Each path below is one point turned by a fixed rotation once a step. After each direction that follows a path, write how fast that rotation turns it, in deg/step (0 if it stays still).
Each turn is a multiple of 5 degrees from 10 to 175, or 0.
Each row of a path follows its step; steps can be skipped.

step 0: [ 26  12  10  25  20 -22  35 -15 -25  13 -38 -10   9  39  25 -16  29 -22
 -31  24  27 -36  20  -8  17  25  25  28 -15  -8  16]
step 1: [ 10  39 -25  20  -5 -21 -57 -24 -12 -14   1  15  -5 -27 -31  21 -12   3
  27   0 -34  14  -2 -52 -14  14  19   7 -15  -6 -34]
step 2: [ -7 -34   4 -10 -27  -6   8  -9  21   3  -1  -5  -1 -16  44   5  23  15
  12 -32 -36  19  -9  41  17 -20  51 -16  54   5  16]
step 3: [ 24  43 -27  11  -8  30  49  32 -25  12  -6  -2 -19  11   9   7   2  21
   1 -21  40 -57 -23 -19  -7  -3 -14  11  -4   7  31]
step 4: [ -4   3  34   0   8 -34 -34  38   6 -11  19  34 -15 -16 -11 -18 -31  35
 -18  10  -4  33 -18 -21  -9  16   0 -43 -34  27 -24]
step 5: [-12 -24   5 -26  19 -37  17  -4   4  24 -32  12  14  29  37 -18  16 -17
  -8  17 -21 -13  41  11  53  38  13  11  32   5  19]
step 6: [ 21  26 -56  42 -14   2 -23 -11 -13   3 -13 -23 -28  15 -16  16  -7   8
  18  -5   7 -21  30 -39 -20  10   9   7 -21 -59  -3]
step 7: [ 28 -22  26   1  -8  10 -30 -31  -9 -12   4  12  16 -43  32  -7   7  30
  27 -15  -9  40 -45  17   3  -4  31 -46  11  -4 -18]
step 8: [ 13  27 -28 -49 -19  22  33  33   8  26  11  -2  17  18  -2  -2  16   9
  23  -6   0 -37 -11   9  34  12 -15   7  44  32  39]
step 9: [  9  11  -8  21 -18 -14  -9  46 -12  29  -2  -5 -50  18 -22 -11 -21  38
 -47   3  11  25   9   0 -33  -8 -23 -24 -46  -5  -8]
step 10: [ -8 -23  45 -12  20  -3  -1 -48 -19  12 -28  24   3   6  42 -36   2 -21
  -8  20   6  27   0 -22  38  42   7 -17  -3  20 -18]
Speeds:
[  7   9 -29   2  -3  -7  19  -1   7  -6   0  -3   2 -10  -8  -5  -7  -6
   3   8   5  -4   0 -19   8  -1 -13   4   2   4  -2] => 140
[  4   7  -7 -11 -10  -1  -2  -4  13  -4   2  17  -4   5   6  12  10   3
 -10  12  18   2  15   6   0 -10   4   5   4  -7  18] => 125
[-13   8  -6 -12 -14   0  -4   2  -4  10  18   2   3 -16   9 -15   6  -1
 -12 -12   1 -13 -10   7   4  -4  -2   4 -11  -7  -4] => 70
[ 11 -14  -1 -10   7  -2  12  12  -1  11  17  -9  -6   0   3   6  12 -21
  10  -2  -2  -2   4  -3   0   6  11   2  -9   0  13] => 130
[ -5  -2 -14   6   1  11   0  20   0  -1  -3  18   7  17   3  -1  -1 -17
 -14  -4  -1   9 -16   0  -4   3  -2 -13   2   3   3] => 70
[  3 -17   6   0  -1   8   2  11   8   4   1   9 -18   3  -2 -11   6  17
   1   8   0  -8  -9  -5  -1 -10 -14  11  -2  19   3] => 70

step 0: [-24 -35  10  11 -23 -26   7  32  21 -36 -35 -25 -33 -10 -39  -1  11  -9
 -43  36 -43 -11 -37  -9  -2   3   4 -17   2 -11  25]
step 1: [  2  18  27  -3  -3  -5  51  -1  16  15 -30  -4 -57  31 -48 -45 -16 -34
  18 -25 -16   2   9 -24  12   5   9  21  23  14  13]
step 2: [  2  10 -29   9  32   9  34   9  10   2 -15   6  23   4 -23   6 -41  -7
 -44 -47 -21   1  45 -44 -46 -22 -19  15 -12   0  -9]
step 4: [-34 -18  80 -24  36  19   0  20 -10  -8 -32   8 -28  21   1 -34   1 -20
  41  -7  -2   3 -10 -13 -19  -3   3   9  -5   0 -40]
step 5: [ 21 -22  -3 -31  22 -38 -17  -7   9  -5 -24  -2  -7  18 -14   2   7   1
 -23  34 -21  26  23 -63 -62  -2   0  15 -27 -13 -29]
step 6: [ 25  41  -6 -23  -3  10   5 -16  13   4 -53 -49   3 -36 -47  -4 -10 -12
  -1  40   6  31 -28  -3 -27 -20  19  -7  24  -9  20]
step 7: [-43  34  11 -20  21   8  -6  47  -9  40 -40 -16  -9   6   5  22 -25 -24
  21 -40  11   8  -7   6 -33 -16  29  25  17  39   3]
step 8: [-43 -15 -40  -6  33 -50  13  45 -14 -10 -25  -8  13   4  18   0   0   2
 -18  24 -19 -42  19 -22 -25 -13  46  -4 -23  -9  -8]
step 9: [-27  20  -2 -10 -14  10  19 -15  19 -69 -68   0 -34   3 -21 -15 -13   4
  14  31  -8 -19 -16  -7  27 -18  33 -11   8 -30  -3]
step 10: [-27  10  11 -20 -13  14  20 -17  28 -10 -31  -3 -52  43  22  10 -26 -30
 -38 -37  -3  39  -2 -33  -7 -14   7  15   0  40 -16]
step 11: [  5   7  -6 -30  34 -20  66   2   3  13   0 -39  22 -25  18 -16   3   7
 -60   6  -1   1  22 -51  -4 -27   6 -18   4  20   6]
Speeds:
[  3   3  14   1  -4   7   5   5  22  12   3  11  -2   5  10   9  -9 -25
  15   3   0   0  -2   2   5   0   8   2   6  -7  -3] => 125
[-11  -6  10  -4  10  -3 -13 -16   1 -23   3  17   1   3  10  -9   0  -5
 -13   1   4   1  -4   9  -5   3  12  -3   9  -8  -5] => 70
[  0  -6  -1 -17  -2   5 -12  -3  -3  -5  -1  -4  -7   6  -7  -1  -3  -1
  19 -36   9   0  -1  -3   3  -5   1   1   1  -3  -1] => 130
[  3   1   2  -8  21 -15   8   2  -9  14  15   6  -5   8  11 -15  -1   3
   6  -4  -9   0  10 -11   3  10  11   7   1   9   0] => 115
[  8 -23   5   1 -12   5  -3   0 -12   0 -13   7 -11  18  -6   0   7   4
   3  14  -4 -13   3  -8   7   5   9   9  -3 -11  -1] => 85

step 0: [-26  61  -3  17  13 -40 -38   9 -22   8 -13   7  25  12 -14  20 -17  14
  -6   7 -17  40  -4 -20  15  35 -24  18  19  20 -30]
step 1: [-39  13  24  36  22  -2  23  18 -21  44  49 -19  16 -24  24  20  18   9
 -13   7  14  31  28   4 -16 -14 -25  -4  17  24  24]
step 3: [ -9  36 -16  28  15 -49  -5  32  30 -22 -32  19  18   8   9   2 -24  13
  14  20  22  13  -8 -49 -25 -20  18   5  -5 -18 -37]
step 4: [ -5  24   8  18 -37   4   6  19 -41   6   7 -37  18  18  29  -4  20   3
  -6  -4  34  15  23 -26 -63   2   6 -24  11  35 -25]
step 5: [  1  10 -30  38   6  11 -21 -34 -24  29 -15 -34  20 -41  22  29 -24   6
   6 -11   8 -28  27  35 -15  43   2   1 -16   9 -24]
step 6: [-39  16  -9 -11  49 -24  -8   2  29  20  14 -21  11  -1  -7  22 -47   7
 -22  -5  19  14  13   5 -31 -16  15  39 -22 -47 -25]
step 7: [-37  10  -8 -29 -28  -2   4  40  24   3  25  -3 -15  14 -17  36  30  10
 -12  -6  -3  17  23 -36 -50  36 -20  14  -2  18 -28]
step 8: [-30  18 -40  57   4 -28 -10 -27   0 -26  11  -5  11 -32  10  32  37   8
  26   9 -23   1  10   0   2  19 -17  11  23  39 -23]
step 9: [ -8  37 -18  13  23 -15  27 -10 -16   3  19 -14   8 -43  48  19  11   5
   4 -29  13  23  13  -2 -20 -50  13  23  16 -47  11]
step 10: [ 18  22 -19  -4 -44  -6  17  25  21  24 -34  -2 -21 -21  25  34 -12  -7
 -33   0   0 -10  30 -53 -33  20  -7  14 -21 -28  12]
step 11: [-25  -2 -27  30 -13 -40 -13  -1  -9 -33 -13 -37  31  10  10   3 -19  -3
 -17  52 -19   3  26 -41   4   9  12  13 -35  27 -25]
Speeds:
[-12  -4   6   7  11   7  -9  -6 -23   8  -1   0  -6   7   7  -1   8  10
   3   0 -10 -15   6 -11   3   0   8  -3  22   0  -3] => 95
[  8   3  -5  13   4 -17   8   0   4  -1   5 -16   7  21 -11   6 -10   9
   9   7   3 -14  -2   4   6  -8  -8   9  10  -4   8] => 135
[  0 -34  -1  -5   0  -4  -7   7  12   5  -2   4   4  -4   3  -4  -6   7
  -3   3   8  -3  10 -16   2   3  -1  17   1 -10   1] => 90
[  3 -18  16  13 -10  -3   8  -5  -2  -7   1  -4  -9  -4   0  14   0  12
 -18   3  -7  -4   0   4  -8  -5 -10  -7  -7  17  -4] => 115
[ -7  -4   4  11 -10   3   6  -6  10  11  10  -6  -1   7   1 -10   8 -19
  11  10  -4  -5  19  -5  -4  12   0  -6  -6  11  13] => 115
[ -6  -2   7   7  -5 -11  16   8   3 -12  -9  13   9 -10   7  15  17 -12
   8  -3  10  -9  -3  -6   6  -6   2  -8  10  -8   8] => 55
[  3   5   8 -13  -5  -8   0   2  -4 -13   2  -4   8   5   1  -8   7  -4
   5   8   5   0  -9 -16   5   9  -4  13   7  26 -17] => 95
